Each path below is one point turned by a fixed rotation once a step. After each direction that follows a path, write how fast that rotation turns it, in degrees per step (0 if it stays still).
Each turn is a multiple of 5 degrees from 10 to 175, or 0.
Each row of a path follows its step; steps can be skipped.
Path 1:
step 1: [-38  -9  20 -26  22   4  43  52   6  23   1   9   9  31 -20 -16  39  17
 -13 -18  11   5  30 -24  23  32 -69 -16 -46  22 -15  -4   3  -1 -42 -20
 -26  -2  20  18  12 -30 -42  23  -7   5 -18 -29  38  -7  17  12   7 -46
 -39  26  43  21  -6  -6  24  -3  10  18  12]
step 3: [  1 -21  28  -1  15  17  -9   8   2   9 -17  -8 -14 -25   2 -16 -42   6
  -7  10  30  25 -23  23 -11 -40  -7  13   3  44 -35  53  -8  65  12  14
 -46  36 -40 -19  26  13 -25   6 -28 -38 -10  13 -23   2   3 -30 -14  26
  -2 -43 -11  39  19 -21   4  -8 -60 -25  27]
step 10: [-43 -11  22 -30  38  -6  -8 -13   5   5  20   7  -1   8 -37  14  13  47
  -1 -36 -20  36  13 -20  11 -20  47  13 -12   0   8  14  27  16  -1  23
  50  68 -26 -17  38 -32  33  -5   9 -27 -36 -23  40  -5  23   9 -18  11
 -23  16  12 -11  22 -20 -16  53  17   0  43]
step 11: [ 21  13 -23 -30 -21  -3  46 -13  -5  -4  -7  12  14  14   0  76  -3 -10
  27  -5  -5  16 -34   5  17 -10   8  17 -39  11 -34  23  37 -29 -35  26
  11  24 -63 -34  41  -5   6  21   1  -2 -42 -23 -31   3  -9  10  21  21
   7 -23  42 -22 -45  -5  42 -23  -4 -17   9]
step 14: [-17 -31 -26   5  46   1 -31  -9   7  -6  -3  18  12 -36  -9  19 -21  31
   1   2 -16  27 -28  -9  37 -39  27 -20  26  23  -2  63  20  21  25   9
 -10   3  -5 -28 -13  28 -32  18 -17  29  -9 -52  -8  21  38   5 -19  29
 -57  -3  11  51 -21  39 -25  29 -26   6   0]
step 15: [-45   5  35 -35   1 -16  33   3  56 -20 -16  -6 -13  -5 -10  -2  -3   2
   4 -35   5  48 -49 -49  21  -8  -8  50 -40   3 -21  17 -36 -22 -20   0
   4  35  20 -50  44   0  -4  31  14   0 -15   3  -1  11 -19  13  -4  10
   3  27  28  51   8  -6 -23  23 -35   9  31]
step 19: [-37 -46  -4 -34 -35 -17   7  36  28 -22  38   9 -48  16 -27  21 -10   1
  18 -19  19  12 -31 -32  42 -22 -27 -11 -12   9   1  57   7  30  13  36
 -27 -17 -27   4 -10  18 -38 -14 -20 -18   5 -54   7 -27   3 -18 -17 -30
 -20  -8  -7  15  -7 -28   6  31 -42  25 -16]
step 22: [-18 -21 -48  -8  25  20  11  39 -22  29  30  20  41  -3  -2  -2  33 -10
  -1   8  -3  56  41   6  44 -17 -19  55  25  45 -16  11  23 -18 -71  16
  13  11 -21  19  33 -33 -30   4  -8  10 -13 -20 -20  -2   2  18  11 -12
  -5 -21  23 -13   7 -15  17  -3 -11 -40  36]
Speeds:
[  0   5  -3   3  -8   1  12  -3   3  -9   3   4  -6  -4  -3   4   4  -6
  -5  -3   0   8   6  11   5  -3   6   0   8  17   6   4  -4   4  -6   0
  18   9  -7 -10 -10   6  -7   4   1  -3   1  -2  -5   6  -5  -4   2   3
   2  10   0   3   6  -5   3  -9 -11   4  -1] : 95
[  2  -1   0   0   7  -5   7  -7  -4   4  -5   4   8  10   5  11  -2 -10
  -7  -9   8  -2  -7   7   6  14   9   1  11  -5 -12 -12   1  -5   1   6
   2  -2  11  -3   0   1  -1   2  -3   0   1  -6  -1  -1  -2  -5  13   0
   8  -1   6  -5 -12  11  -3  -3  -6  -3  -5] : 155
[  0   2  -5   6  -2   7   1   3   5  -5   5  -7   0  13  -7   2  14  12
   0 -10  -2  -3   7  -2   2  15  -6  -5  14   1  -5  15   5  -5   9   2
   5   2   0   5   3   1  -7  -6  -6   2  -5  -1  -2  -4   8   9  -3   0
   5  -5   2 -11   0  -7  -3   2   0   4   5] : 120
[ -2 -11  -8  -8  -4   3 -10  -6   5   9   9  -7  -2   5   4   1   3   2
  -1  -7  -3   3   1  -4 -10   7   0  -7  -7  -7  -7   4   0   5 -12   5
   6   6  15  -3  -7  -9   5   4  -7 -12   8   3  -6  -4   1  -4   7  -6
  -7   4   0   9   9  -5   6   3 -10   0   2] : 160
[ -6  10  14  -5  -5  -1  -3   3  -5   5   5  -6  -3  -6  -3  -5   2   1
  -5 -13   3  10  -3  -1   5   4  -2   2   4  -4   7 -10  -9  -1  -2  -2
   2   2  -4   6  -8 -10 -11   2  -5 -13  -2  -5  -3   5  -3   6  -1  -3
  -4   0  -5 -11  -2   3   7  18   7  -2  -7] : 125
[  9  -5  -4   6   1  -7   4   8   1  -9  -8 -17  -5   2   1   2   9   3
   2  -3  11   2   0   6  -9   8   9   6  -8  -5   5  -5  -1   4  -3  -2
  -4  -6 -10 -10   5  -7   5   4  -6   1   4  -8  -1   3   1   5 -14  -3
  -1  -1  -1  -5   9  11   2  -4  -9  -9   0] : 80
